Each row has a name. After each piece below comes the name of the row it's from, unless a question asks for something else. Each question is about the rows just above it.

[-84 106  -2 -79 -44 -78 -64 -45  28 -68  74 -79 -64 -26  72 -15  43 -42
  72 -76  68  33 -68 101  79  36 -16  40 -76 -60   6  24 -63] = Z420
[ -12   40   50  -18   36   58   40    8   20   74   13   31   80   87
   21  -87   50   61   36   47  -95   85   29   -9  -95  -33  -87   47
   35  -12 -103  -79   73] = Z841
[ -90  -78 -101   61   13   16   58   82   91  -27   76    7   32  -28
   81  -22  -90   74  -84   23  -10  -44   60   18   73  -11  -27  -89
   41  -91  -16  -44  -29] = Z891
Right after [-91] comes
[-16]
What comes right after [-15] in the named rows?
[43]
Right after [32] comes
[-28]

[-42  16  43  93  25 -25  56  16  16 -33  -7 -45  82] : Z84
[ 37 -47  -8  65 -56  10  18  63  22  24  79 -46  -7] : Z8
[ -7  24  18  65  37 -46  22  -8  10 -48  63 -56  79] : Z841
Put [ 82 -45  -7 -33  16  16  56 -25  25  93  43  16 -42] back in order: which row is it?
Z84
asked: [ 37 -47  -8  65 -56  10  18  63  22  24  79 -46  -7]
Z8
Right after [-25] comes
[56]
The entry that follows [43]:
[93]
What comes right after [93] in the named rows?
[25]
[ 79 -56  63 -48  10  -8  22 -46  37  65  18  24  -7] is which row reordered?
Z841

[ -97  104  -28   22  -41   16    6  -17   51  -87   14   53   58  -41
   22  -16   75  -33   16  -72    9  -81   39    5  -22   44   83  -24
 -109  -39 -101   13   -1 -100   76   60  -18   50  -59  106  -52   41
   45  -56  -41    2  -74   73 -100   37  -60   -2 -108   46  -68] = Z84
[  83    5 -100  -16 -101  -24  -22  104  -97   17 -109   22   50  -87
  -60   60   37   39    2  106  -33  -68   45  -28  -17   13   -2  -41
   73  -56  -72  -39  -41   76 -108  -81  -72  -74   16   75   46  -52
   22  -18   53   59  -41 -100   -1   51   44   14    6    9   41] = Z232
[  79  -18  -55   11  104  -19   -2   -4  -24   52    3   26  -82 -110
   -2   52  -53 -106   96  -54   92  104  -23   16  -49  -94   -2    9
   -2   73   97  -14   36   16   68   20   35   94  -25  -69   85   62
   45   29    4  -68  -16  -50  -82   64  -27   -4   27  -51  -44] = Z841
[  75   44   83   16  -24  -28    9   22  -22 -100  -33  106 -109 -101
  -41   51 -108 -100   -2  -81   53  -18   73  -41   13    6   46   45
  -41  -87  -68  -39    5    2   22   76  -72   59  -56  104  -74   39
   50   14   -1  -72   60  -16  -60  -97   41  -52  -17   16   37] = Z962
[ 107    9   84    3  102   21  -23  -59   46  -58   89  -79   13   80
  -41  -72  -63 -105   50   -7   59   99   52  -25   47   87  -25  -76
  -23 -103   22   56   44   38  -82   10  102   13  -82 -102    1   97
   77  -33  100   49  102  -33   80  -23   59  109  -35   54  -45] = Z356
asked: [ 107    9   84    3  102   21  -23  -59   46  -58   89  -79   13   80
  -41  -72  -63 -105   50   -7   59   99   52  -25   47   87  -25  -76
  -23 -103   22   56   44   38  -82   10  102   13  -82 -102    1   97
   77  -33  100   49  102  -33   80  -23   59  109  -35   54  -45]
Z356
Put [  35   94  -25  -69   85   62   45   29    4  -68  -16  -50  -82   64
  -27   -4   27  -51  -44   79  -18  -55   11  104  -19   -2   -4  -24
   52    3   26  -82 -110   -2   52  -53 -106   96  -54   92  104  -23
   16  -49  -94   -2    9   -2   73   97  -14   36   16   68   20] back in order: which row is it?
Z841
What comes right after [-14] in the named rows?
[36]
[   9   84    3  102   21  -23  -59   46  -58   89  -79   13   80  -41
  -72  -63 -105   50   -7   59   99   52  -25   47   87  -25  -76  -23
 -103   22   56   44   38  -82   10  102   13  -82 -102    1   97   77
  -33  100   49  102  -33   80  -23   59  109  -35   54  -45  107] is which row reordered?
Z356
[  59  -97  -87   16    5   50  -72   14  -24  -56   53   44   60   16
  -28   45    6   76   83    9  -18   22  -39   -2   75   73 -109   13
 -100   41  -81  -60  106  -22  -41   39   37   22 -100  -41   51  104
  -17 -108   -1  -16  -68    2 -101  -33  -72  -41  -52  -74   46] is which row reordered?
Z962
[  16   37   75   44   83   16  -24  -28    9   22  -22 -100  -33  106
 -109 -101  -41   51 -108 -100   -2  -81   53  -18   73  -41   13    6
   46   45  -41  -87  -68  -39    5    2   22   76  -72   59  -56  104
  -74   39   50   14   -1  -72   60  -16  -60  -97   41  -52  -17] is which row reordered?
Z962
The entry that follows [-19]:
[-2]

[-105  -15   31  -92] = Z8
[ 59 -10  27  35] = Z426
[ 27  36  59 -10] = Z356
[52 44 12 40] = Z84
Which row holds these entries in another order? [ 35  27 -10  59]
Z426
Which row holds these entries in another order? [ -92   31  -15 -105]
Z8

[-22 -53 -51  28] -> Z420
[-30 -36 -64  20] -> Z962
[ 20 -30 -64 -37] -> Z232
[-27  73 -37 -15] -> Z356
[ 34 -18  36 -51] -> Z84
[ 73 -15 -36 -27] -> Z470
[-33  -9 -78 -12] -> Z891
[ 1 29 63 92] -> Z841
Right after [36] comes
[-51]
Which row holds these entries in another order? [ 73 -15 -37 -27]
Z356
Put [-53 -51 -22  28] back in order: which row is it?
Z420
[-64  20 -30 -36] is which row reordered?
Z962

